Each row has a name. Each question is about the rows just above it.

(216): [-35 -36  28  -7 -23 -18 -36 -52 -56 -36 -40 -31  -1  46]
(152): [ 16  17  -2   5   1  -5 -35  44  15  28  20  10   1 -41]
(196): [-35 -36 -28 -30 -23 -18  50 -52 -56  64  54  49 -53 -33]
(136): [-12 -23  29  -7 -31  28  -5  13  -6 -25  -2 -12  27  -8]
(149): [ 10  12 -49   7   4  29 -18  -5 -11  29  11  29 -31  29]
(67): [-58 -80  26 -48   1  -5 -34 -14 -65 -75 -45 -48  52  29]
Move every entry of [28] by -1 step of 1.	[27]
The value that (149) holds more than once:	[29]
Go on from [  1  -5 -35] to the end of its row.	[ 44  15  28  20  10   1 -41]
Repeated in (216):	[-36]
Go on from [-5 13] to the end of its row.	[ -6 -25  -2 -12  27  -8]
The rest of the row after [29 -7]:	[-31  28  -5  13  -6 -25  -2 -12  27  -8]
[-56 -36] with +1 step of 1 on every entry:	[-55 -35]

(136): [-53  20  20 -93  20 -16]
(152): [-54  17 -52  16 -54 -53]
(196): [ 2 11  2 11  2  2]
(134): [-93  18 -90  18 -93 -92]
(158): [ 93 -19  90 -19  93  93]
(67): [-53  20  19 -93  20  20]
After [-54  17], its row goes on with	[-52  16 -54 -53]
The value that (67) holds more than once:	[20]
The rest of the row after [-53  20  19 -93  20]:	[20]

(116): [ -1 -49  76  79  52  21]
(196): [  5 -51  83 -10 -25   9]
(149): [ -5 -52  83 -10 -52 -21]
(158): [ 6 12  8 18 26 -7]
(216): [ 53 -51  83  79  53  53]
The rest of the row after [ 6 12  8 18 26]:	[-7]
Repeated in (216):	[53]
Move every entry of [12  8 18] by -1 step of 1.	[11  7 17]
Move every entry of [-51  83 -10 -25] by +1 step of 1.	[-50  84  -9 -24]
Move every entry of [-51  83] by -1 step of 1.	[-52  82]
Which value appears more than once in (149)?	[-52]
Go on from [-51  83 -10] to the end of its row.	[-25   9]

(145): [ -3   9  -9   2 -13   4  -5   4 -18 -56  20  13  13   3  -7 -14   4   7
  39 -33]
(196): [-34 -28   2 -13  30 -18 -15  -8 -75 -39  -1  25  30   5 -11   9  -6 -30
 -20 -14]
(67): [ -2  -8  12  -9   3 -15  -9  -9   8  -4  -7   0   3   7   6   9  -8   1
  -2  -4]
(216): [ -6   7 -11  -7   6 -20   0 -12  15  38 -23   5  14  10  28  10 -13  11
 -11  28]
(152): [ -1  -1  -4   1  -5  -6  11  -6  -5  34   1  -8  11  -7   4   3  -8 -12
  -8  26]
(116): [-14  -5  -3   1  18   1  -7   5 -17  -2 -12 -17   3   4   0   9   5  -3
 -17   0]
(70): [  0   4   8  22   3  31  -7  33  20  -9 -11  24 -23  -2 -15  22  30   8
  14 -18]
(127): [ -4  -6 -12   5  -5   4  27   9 -12   4   6  -7   2 -14   5   5  27  27
  -5   4]
(158): [ -9   4  -6   6   7   5  -5   9  -4  -2 -10  18   4   4   2   8   8   5
   3  -1]
(136): [ 18  21 -10  -2 -11   9  -1  -6  17  -8  13 -16 -10   3   1 -33  -5  20
  12  -4]
Shift each entry of [-13  11] by -1 times 1:	[-14  10]
Which value appears more than once in (196)?	[30]
Which value appears more than once in (136)?	[-10]
[-1 -6 17 -8] with -1 step of 1 on every entry:	[-2 -7 16 -9]
[-10   3] with -1 step of 1 on every entry:	[-11   2]

(116): [  7  18  10  10  18 -60 -32]
(158): [-41 -41  56   5 -41  46  20]
(127): [ 32 -49  25  41  -1 -23  22]
(70): [ 7 32 10 12 30 30 34]
(67): [ 30 -35 -20  -8  -8   0  62]
(196): [ 7 32 10 12 30 48  4]
(145): [-13  24  18 -27 -60  14 -16]
(216): [  1  10   5 -34  15  11  69]
(149): [ 32  51  25  41  51 -41  51]
Repeated in (70):	[30]
The value that (158) holds more than once:	[-41]
The row with [-41 -41  56   5 -41  46  20] is	(158)
Which value appears more than once in (149)?	[51]
Shift each entry of [51] by +1 times 1:	[52]
[  5 -34] with -1 step of 1 on every entry:	[  4 -35]

(149): [-14  67  44 -30]
(196): [-26 -26 -26  34]
(67): [-23  85  26  12]
(70): [-17  74  42 -19]
(127): [ 1 83  1  1]
(158): [-20  80  37  -9]
(136): [-27  72  -1  54]
(116): [-23  85  19  23]
(145): [-27  78   6  44]
Move every entry of [-23] by -1 step of 1.	[-24]
Move every entry of [-26] by -1 step of 1.	[-27]
The value that (196) holds more than once:	[-26]
The value that (127) holds more than once:	[1]
Move every entry of [-20] by +1 step of 1.	[-19]
Move every entry of [44] by +1 step of 1.	[45]

